[[ 80.0  -6.2 -18.2  -2.3  -9.3]
 [ 44.9  28.0 -31.4  45.9   3.3]]
->
[[ -6.2 -18.2]
 [ 28.0 -31.4]]

[[-69.6  34.5 -52.8 -69.6   9.9]
 [-77.3  34.5 -54.4 -77.3   9.9]
 [-55.9  34.5 -52.0 -55.9   9.9]
 [-69.6  34.5 -52.0 -69.6   9.9]
 [-75.0  43.8 -52.0 -75.0   9.9]]
->
[[ 34.5 -52.8]
 [ 34.5 -54.4]]

[[ -2.2  -0.7   5.0 -25.9   4.9]
 [-71.4 -14.0  -6.0  -4.3  38.1]
 [  9.3 -37.8  18.5  11.4  -2.1]]
->
[[ -0.7   5.0]
 [-14.0  -6.0]]

[[ 44.2  -0.5  15.5 -13.0   9.3]
 [ 61.2  -7.6   1.4 -61.4  28.7]
 [ 59.8   5.8  -6.9 -52.5  22.1]]
->
[[-0.5 15.5]
 [-7.6  1.4]]

[[-22.6 -22.3 -44.1 -46.5]
 [ -5.5  20.0 -59.8 -31.0]
 [-27.2 -52.7  40.2   6.0]
 [ -5.1 -35.7 -49.2  40.0]]
->
[[-22.3 -44.1]
 [ 20.0 -59.8]]

[[-67.8   4.7  16.8  36.1]
 [ 27.5  -0.6 -49.7  79.7]]
->
[[  4.7  16.8]
 [ -0.6 -49.7]]
---
[[ 27.3 -21.7   6.1]
 [ -4.5  28.8 -17.4]
 [-12.8  23.0  52.8]
 [ 26.0  24.2  13.8]
 [ 13.5 -21.0 -74.9]
 [-43.5  -6.2  34.2]
 [-14.3  -7.0  40.1]
 [ 36.1  11.6  -6.0]
 [-66.2 -34.2 -12.4]
 [ 41.5  25.4 -29.5]]
->
[[-21.7   6.1  27.3]
 [ 28.8 -17.4  -4.5]
 [ 23.0  52.8 -12.8]
 [ 24.2  13.8  26.0]
 [-21.0 -74.9  13.5]
 [ -6.2  34.2 -43.5]
 [ -7.0  40.1 -14.3]
 [ 11.6  -6.0  36.1]
 [-34.2 -12.4 -66.2]
 [ 25.4 -29.5  41.5]]

[[12.3 25.2 23.7 27.0  8.7 22.3  4.7  7.1]
 [10.4 35.2  6.3  3.0 25.6  6.8 13.5 10.1]
 [11.1 16.1 25.1  6.9 22.1 34.4 18.1  7.4]
 [16.8  6.8 25.2 73.8  8.2 23.7 10.5 18.6]
 [ 9.8  8.5 14.0 31.0 15.3 16.7  9.3 19.2]
 [15.2 22.6 10.0 21.6  7.3  9.3 17.0 14.7]
 [ 6.2  9.2 11.2  3.6 39.2 28.5 17.8  6.3]
 [43.3 18.8 29.0 55.5  3.9 16.2  9.2 18.7]
 [24.7 32.4  8.5  9.1 10.7  6.2 10.2 19.7]
 [13.0 35.8  9.6  7.1 13.8 11.0  8.8  8.9]]
->
[[ 4.7  7.1 12.3 25.2 23.7 27.0  8.7 22.3]
 [13.5 10.1 10.4 35.2  6.3  3.0 25.6  6.8]
 [18.1  7.4 11.1 16.1 25.1  6.9 22.1 34.4]
 [10.5 18.6 16.8  6.8 25.2 73.8  8.2 23.7]
 [ 9.3 19.2  9.8  8.5 14.0 31.0 15.3 16.7]
 [17.0 14.7 15.2 22.6 10.0 21.6  7.3  9.3]
 [17.8  6.3  6.2  9.2 11.2  3.6 39.2 28.5]
 [ 9.2 18.7 43.3 18.8 29.0 55.5  3.9 16.2]
 [10.2 19.7 24.7 32.4  8.5  9.1 10.7  6.2]
 [ 8.8  8.9 13.0 35.8  9.6  7.1 13.8 11.0]]

[[ 18.7 -40.5 -43.5  39.3  21.1 -59.5]
 [ 52.3 -58.4  45.9  41.8 -46.9 -52.8]
 [ 17.3  35.0  35.2  38.2  58.7  38.0]
 [ 35.2  15.9 -18.4   1.4  28.4  50.3]
 [-44.2 -51.9  18.1  55.1 -16.1 -11.2]
 [-28.4   7.2 -21.6  14.3 -16.0  22.5]
 [-43.1 -49.4 -28.8 -33.1 -41.6  31.1]
 [ 55.6  47.2   8.7 -61.8   6.0  52.1]]
->
[[ 21.1 -59.5  18.7 -40.5 -43.5  39.3]
 [-46.9 -52.8  52.3 -58.4  45.9  41.8]
 [ 58.7  38.0  17.3  35.0  35.2  38.2]
 [ 28.4  50.3  35.2  15.9 -18.4   1.4]
 [-16.1 -11.2 -44.2 -51.9  18.1  55.1]
 [-16.0  22.5 -28.4   7.2 -21.6  14.3]
 [-41.6  31.1 -43.1 -49.4 -28.8 -33.1]
 [  6.0  52.1  55.6  47.2   8.7 -61.8]]

[[ 63.4  14.8  65.9 -44.0]
 [-12.4 -29.2 -72.1   7.4]
 [-14.3 -65.2 -61.0  16.3]]
->
[[ 65.9 -44.0  63.4  14.8]
 [-72.1   7.4 -12.4 -29.2]
 [-61.0  16.3 -14.3 -65.2]]

[[ 12.5   8.6  18.5  11.5   9.5  15.8  18.4  14.1  14.7]
 [ -2.2 -19.7   4.9  15.1  10.1 -34.7  14.0  14.3  15.5]
 [-59.4 -44.6 -43.3  33.2 -11.3  14.2 -31.2  44.1 -22.2]
 [-12.5  -1.8 -20.1 -20.5 -16.2  -5.1 -25.8 -22.0 -25.1]
 [ -3.6 -19.5   6.8  23.4  13.6 -32.3  18.4  24.4  16.9]
 [ 12.3   8.7  17.3  14.5  11.3  19.1  18.9  16.7  17.9]
 [-12.6 -16.8  -9.9  -3.3  -6.4 -17.1  -6.8  -3.6  -5.4]
 [ -7.5   3.6 -12.0 -28.0 -22.7  22.6 -22.1 -26.8 -21.8]]
->
[[ 14.1  14.7  12.5   8.6  18.5  11.5   9.5  15.8  18.4]
 [ 14.3  15.5  -2.2 -19.7   4.9  15.1  10.1 -34.7  14.0]
 [ 44.1 -22.2 -59.4 -44.6 -43.3  33.2 -11.3  14.2 -31.2]
 [-22.0 -25.1 -12.5  -1.8 -20.1 -20.5 -16.2  -5.1 -25.8]
 [ 24.4  16.9  -3.6 -19.5   6.8  23.4  13.6 -32.3  18.4]
 [ 16.7  17.9  12.3   8.7  17.3  14.5  11.3  19.1  18.9]
 [ -3.6  -5.4 -12.6 -16.8  -9.9  -3.3  -6.4 -17.1  -6.8]
 [-26.8 -21.8  -7.5   3.6 -12.0 -28.0 -22.7  22.6 -22.1]]

[[ 40.8  18.4 -55.9 -56.2  31.9  46.6  60.3]
 [ 25.7  17.3 -23.8 -25.2  16.3  10.5  29.6]]
->
[[ 46.6  60.3  40.8  18.4 -55.9 -56.2  31.9]
 [ 10.5  29.6  25.7  17.3 -23.8 -25.2  16.3]]
